In the rows, zero is written as 128.
One turn moves each row of this set onto another row. After a few examples, where does it send each row asked below?
J660: [113  98 139 142 121  98 114 148 151 148 122  96  78 120 188 132 140 158
 109 146 167 117 137 137]
J887: [ 97 121 185 148 127 129 110 131 143 129 116 116 120 126 140 122 126 171
 141 125 109 135 116 105]
J568: [144 121 127 142 118 118 128 142 181 125 164 136 143 137 122 145 169 114
 113 166 124 127 101 123]
J387: [138 114 107 170 133 118 114 143 184 122 134 120 130 142 153 157 175 134
 150 151 154 143 121 138]
J716: [117 171 113 122 104 130 125 131 119  97 122 125 118 108 150 160 148  96
 134 142 139 134 177 128]
J898: [116  98 164 132 140 131  83 137 153 107 115 143 118 100 132 146 132 136
 166 130 150 114 147 164]
J558: [101 126 110 124 137 127 153 142 142 118 139  75 133 126 179 172 110 133
 132 167  98 142 109 151]
J942: [112 118  94 121 100 100 123 120 175 115 115 138 145 137 148 140 117 144
 103 103  98 133 120 146]
J984: [144 103 166 122 154  98 105 165 154 110 147 122 142 119 128 150 124 161
 140 107 117 131 117 144]
J523: [118 127 128 113 129 128 124 109 114 162 152 129 120 136 147  84 126 123
 102 129 144 105 143 174]
J557: [123 110 165 115 105  95 125 144 135 150 143 123  81 118 148 132 132 133
  83 175 143 107 126 132]
J498: [ 87  82 128 135 125 125 144 157 127 119 125 143  98 113 141 137 104 130
 103 126 102 152 134  96]
J525: [124 137 121 122 153 143 161 126 149 143 149 115 140 108 164 131 132 117
 101 104 156  80 161 110]
J918: [116 104 127 151 149 137 105 149 100 127 101 155 147 132 158 138 113 111
 144 147 164 106 109 134]
J841: [126 133 112 136 144 108 121 129 112 175 162 116 120 134 142  96 128 157
 121 104 137 113 139 123]
J983: [107 102 164 137 157 132 116 120 155 103 139 103 137 105 163  84 160 144
 130 118 133 147 134 140]
J601: [135 147 140 113 149 136 163 117 128 139 118 131 121 127 158 159 131 109
 130 140 155  96 169 176]
J555: [112  53 113 129 131 139 154 146 131 107 116 122 113 115 176 112 134 129
 129 128 122 152 163 132]
J185: [126 166 133 128 162 116 150 140 135 157 132 112 117 139 153 187 114 143
 116 108 127 110 143 123]
J429: [146 101 111 137 177 126 114 155 114 138 125 117 157 144 171 137 131 135
 150 139 110 110  95 138]
J528: [118 111 120 134 103 132 170 138 116 112 134 117 146 102 148 145 114 117
 164 185 146 118 140 125]
J394: [122  95 120 117 151 148 166 127 138 123 140 116 146 111 188 145 120 145
 112 177 131  88 146 161]
J309: [120  86 167 104 128 149  79 139 166 112 146 117 145 116 139 130 132 129
 108 111 127 104 136 129]
J780: [120  83 126 110 145 123 137 139 114 119 129 136  93 124 140 150 140 115
 132 154  80 167 155 140]
J6: [ 88 122 101 129 136 137 122 136 127 110 162  90 137 102 157 163 131  96
 116 153 149 148 145  92]
J522: [116 110  79 123 111 112  97 105 163 108 119 139 140 126 144 137 152 118
 123 105 133 140 164 135]
J948: [136 123  98 123 100  89 128 114 149 114 119 168 140 124 114 142 136 131
 144 129 109 131 144 143]
J76: [116 110 117 141 150 125 152 148 117 130 155 134 143 103 151 166 113 153
 116 156 155 102 149  79]
J975: [110 113 131 158  96 141 115 137 191 121 119 135 131 147 150 151 145 118
 107 161 155 122 105 141]
J195: [123 119 195 116 132 127 104 116 118 112 130 127 130 134 127 126 154 128
 133 149 128 161 144 141]
J419: [101 128 119 122 178 130 119 130 120 127 142 119 118 123 167 205 126 132
 106 170 137 134 153 142]
J184: [115 154 102 113 115 137 141 138 153  95 137  85 138 117 189 133 141 117
 101 118 108 124 149 142]
J396: [113 110 120 121 171 148  87 137 117 133 141 135 149 127 154 132 132  87
 104 146 121 105 100 125]
J538: [131 168 116 138  98 107 169 157 132 105 122 118 132 112 156 146 117 146
 143 130 108 115 137 122]
J739: [148 102 137 120 142  83 118 143 136 146 163 102  87 109 159 124 173 137
 116 162 147 126 148 131]
J788: [109 143 127 135 137 112 104 121 101 172 128 125 100 156 145 130 116 146
 124 120 151 131 143 165]

J984 -> J983
J185 -> J184
J948 -> J841
Now these:
J429 -> J555
J6 -> J419
J568 -> J739

One turn moves each row of this set onto another row. After a few examples, where does it send each row asked below?
J683: [161 124 107 133 118 151 156  99 121 122 123 140]
J280: [ 98 105 111 133 132 145 142 107  94 154 150 146]
J892: [139 127 100 158 111 102 147 132 117 107 131 100]
J226: [132  79 131 129 123 128 137 125 167 144 168 123]
J816: [180 119 115 155 124 124 109 140 112 154 151 123]
J292: [147 147  95  98  88 118 116 135 139 121 134 106]
J828: [120 135 107 102 146 171 168 155 127 125 137 108]
J445: [145 112 111  92 124 124 160 104 146 110 127 128]
J35: [137 120 131 125 145 127  80 153 117 166 158 120]
J617: [100 106 103 123 138 107 148 105 121 118 127  99]
J829: [139 101 138 112 113 159 148 148 134  84 149 112]
J501: [112 130 154 129 114 135 152 132 119 109 169 157]
J390: [137 123 109 118 126 121 173 162  97 153 167 134]
J107: [131 158 136 102 103 138 126 126 125 142 173 158]
J436: [159  90 132 157 117 110 146 134 133 156 140 105]
J852: [134  97 114  96 150 124 101 105 131 162 150 110]
J393: [119 125 128 113  99 112  92 143 139 152 133  88]
J106: [137 140 106  95 110 132 129 177  96 141 128 134]
J440: [129 148 150 128 145 100 113 155 102 146 146 101]
J470: [131 158 122 100 155 108 142 129  96 124 160 121]
J101: [119 117 111  61 128 129 126 113 122 120 141 128]
J725: [128 127 127 106  92 131  86 138 143 110 154 100]
J217: [124 124 132 140 113 150 121 177 149 138 181 115]
J664: [117 119 161 130 161 161 133 112 133 119 135 118]
J581: [132 149 145 120 162 133 116 154  98 110 155 110]
J448: [120 108 112 155 138 169 135 139  94 145 126 134]
J922: [126 103 138 118 126 167 113 137 145 134 103 130]
J283: [114 153 118 106 110 132 159 146 162 143 158 137]
J602: [122 115 129 161 121 128 126 137  82 162 130 123]
J792: [116 144 143 120 119 156 116  91 117 112 162 102]
J888: [152 159 125 149 106 158 113 156 122 124 164 119]
J77: [136 131 132 121 109 127 148 108 142 123 193  96]
J993: [157 154 125 159 130 149 154 133 115 111 145 130]
J667: [124  86 133 126 138 117 134 128 152 171 138  95]
J563: [ 91 108 125  81 151 134 134 146 120 134 164 129]
J481: [134 136  99  99 124 173 148 139 140 167 146 132]
J319: [153 124 118  87 128 180 127 143 113 112 143 107]
J955: [148  96 147 120 105 165 129 122 116 115 163 149]
J843: [160  94 109 137 125 135 153 146 167 147 137 119]
J42: [140 135 134 111 149 101 136 118  94 128 139  82]
J845: [105 105 119 127 140 135 133 106  90 161 124 102]
J131: [ 81 112 121 123 134 109 111 148 142 130 139  99]
J475: [151 119 117 122  87 107 115 120 120 129 131  81]
J542: [171 120 103 115 140 116 122  95 102 140 143 109]
J28: [147 121 134  98 131 130 129 177 148 128 113 125]
J598: [131 113 100 126  85 137 155 123 115 154 183 121]
J804: [ 99 100 123 111 125 160 114 160 127 158 176 132]
J196: [108 122 121 169 123 116 124 170 120 132 139 114]

J843 -> J292
J42 -> J845
J283 -> J107
Now these:
J28 -> J106
J542 -> J617
J888 -> J993

One turn moves each row of this set onto another row. After a few examples, where does it send each row asked below?
J111: [125 137 106 157 128 131 148 130 140 136 155  94 124 111 198 130 135 131
 150 157  92 174 103 128 170  83]
J560: [154 108  53 140 135 167 155 164 148 122 157 103  79 129 175 163 143 127
 106 128  77 116  97  80 136 143]
J46: [148 160  56 142 162 184 163 134 136 140 154  99 125  91 195 195 135 164
  57 136 124 144  91 117 159 107]
J191: [179 145  61 135 132 165 177 154 116 163 131  61 122 108 165 178 151 149
  83 129  95 154  83  75 127 118]
J919: [174 125  68 142 114 136 176 150 124 156 134 102 117 121 173 133 153 181
  80 122  71 150  97 114 123 149]
J765: [128 129  58 155 159 178 146 121 103 159 146 101 121  96 180 198 142 125
  70 118  98 118  84  98 121 140]
J673: [172 131  70 161 119 189 126 112  94 149 144 114  93 132 176 168 143 133
  91 147  52 177 140 125 146 152]
J774: [134 106  68 122 137 191 160 152 141 176 124  83  92 140 204 173 141 136
 105 151 137 186  90 133 159 130]
J205: [121 101  77 151 145 154 154 139  92 128 138 100 118 100 175 204 133 117
  88 129 102 126  90 100 137 124]
J380: [170 135  69 145 126 171 174 148 132 136 121  89 129 108 134 158 147 135
  83 122 103 158  78  81 151 127]
J123: [114 152  91 127 134 129 148 132 149 197 152  73 130 129 226 175 138 157
 131 143  80 158 132 122 118 117]
J894: [122 140  55 120 133 153 113  91 128 179 102  96 111 154 204 161 113 130
 121 188  64 157 113 102 114 129]
J158: [161 146  48 141 152 178 159 136 113 180 150  74 113 105 188 188 152 144
  74 121  86 127  85  83 110 134]
J626: [160 158  55 125 115 163 134 103 192 162 120 110 148 103 188 156 140 146
  97 169  85 134 117 129 167 161]
J409: [140  94  71 138 132 144 160 165 111 118 149  90  91 119 184 192 136 123
 109 138  87 122  99  88 136 121]
J468: [131 126  65 125 143 148 181 128 121 166 140 104 112  88 210 187 131 148
  91 144 132 119  65 109 154 105]
J519: [135 163  65 114 124 165 130 107 131 149 124  89  63 140 195 129 135 158
 106 177  94 194 111 130 130 148]
J618: [136 192  72 156 135 169 153  79 134 144 143 103 164 126 196 133 134 128
 104 148  92 167 108 120 170 128]
J797: [142 146  99 118 149 141 137 125 118 102 149 127 126  83 202 139 126 126
 106 180 107 151 105 154 145 133]
J43: [144 150  84 137 153 142 113 147 140 190 156 113 134 120 211 156 143 168
 103 184  87 126 106 133  95 116]
J112: [159 131  57 151 167 131 139 129 150 123 128 111 109 113 174 180 114 120
 100 136  63  95 125  99 129 122]
J737: [145 117  66 131 150 105 170 117 126 165 125 102  92 106 192 178 133 132
 107 140  91  92  92 107 129 124]
J961: [155 125  60 151 141 178 143 158 152 107 136 127 146 103 181 160  97 129
 104 135  73 123 105  85 146 108]
J94: [165 143  83 140 140 133 134 141 132 180 129  90 172 133 216 160 148 156
  99 195  87 147  87 124 134  96]
J757: [164 147  67 129 132 150 143 108 151 157 113 105 191 119 189 161 143 142
  90 189  93 153  99 125 171 127]
J615: [168 158  73 126 100 148 130 133 190 151 132  87  95  98 217 148 140 148
 117 163  76 127 110 139 154 142]
J285: [167 147  99 123 114 132 142 143 144 112 137  88  99  91 227 138 134 130
 120 175  88 145  95 150 158 118]
J397: [136 187  45 126 136 162 152 100 169 153 150  90 128 132 191 122 129 144
 124 142  88 151 136 121 133 160]
J369: [167 139  82 147 184 190 128 135 128 170 119 107 116  97 181 172 112  86
 129 153  91 164 110  90 152 107]
J775: [120 136  73 115 142 153 128 109 147 191  83  73 114 124 220 170 115 125
 130 176  92 178  94 105 143 123]
J616: [108 148  77 147 151 156 139  83 132 119 171 128 141 131 193 137 130 118
 116 158  91 156 112 136 159 108]
J671: [157 109  70 139 102 167 172 167 131 138 134 125 144 106 189 130 118 159
 106 131  80 144  78  91 141 125]
J398: [130 166 110 160 125 140 155 117 125 178 137  80 159 114 218 160 140 141
 121 148  89 177  99 119 167  93]
J314: [122 123  97 149 156 175 102 136 123 150 129 124 119 117 200 137 123 139
 122 176  69 212 108 108 149 121]
J462: [157 125  58 150 134 183 158 147 156 126 139 113 103 118 143 148 147 125
  88 116  90 134  84  82 151 149]
J592: [133 159  82 136 157 171 124  98 147 175 102  87 103  95 210 168 131 124
 117 174  96 196  93 106 185 120]
J145: [174 156  63 146 169 166 137  93 118 177 129 113  77 133 153 175 140 102
 112 172  96 142 118 101 149 115]
J857: [134 153  78 131 124 130 152 146 173 164 149  70 104 117 200 126 134 154
 158 144  87 163 131 120 135 125]
J875: [174 161  58 152 156 156 158 136 136 142 148  92 112 114 171 171 154 178
  49 125  84 152 117 125 133 138]
J452: [127 153  85 124 162 153 114 126 132 149 162 144 130  93 191 149 129 149
  99 177 102 131 120 147 107 144]
J536: [157 116  78 157 152 205 134 147 127 152 145 101 104 118 196 184 147 134
  91 145  90 205 120 127 184 135]
J438: [118 126  88 118 135 166 126 149 131 151 119  93  91 128 207 125 124 156
 123 171  95 216 103 127 129 136]
J121: [101 155  59 118 155 152 140  92 151 158 172 109 129 145 208 158 131 138
 113 149  82 141 142 133 113 141]
J60: [145 182  67 135 144 176 122  78 136 154 128  99  73 115 193 151 141 139
  99 180  88 190 108 115 172 136]
J245: [129 140  71 150 150 171  94  97 116 156 130 130 117 141 192 151 121 130
 116 189  49 175 120  98 136 123]
J593: [149 114  77 125 135 193 142 154 119 173 101  92 122 110 205 152  94 100
 137 138  92 165  94 106 113 125]
J449: [156 120  65 130  94 180 141 123  92 166 113 100  99 140 189 145 113 122
 115 142  68 155 113 122  98 151]
J552: [149 132  53 119 131 164 162 108 126 187 121  93  66 161 170 167 144 127
 108 168 128 147  97 124 134 129]

J112 -> J737
J191 -> J380
J398 -> J618
Now these:
J552 -> J774
J797 -> J452
J60 -> J519

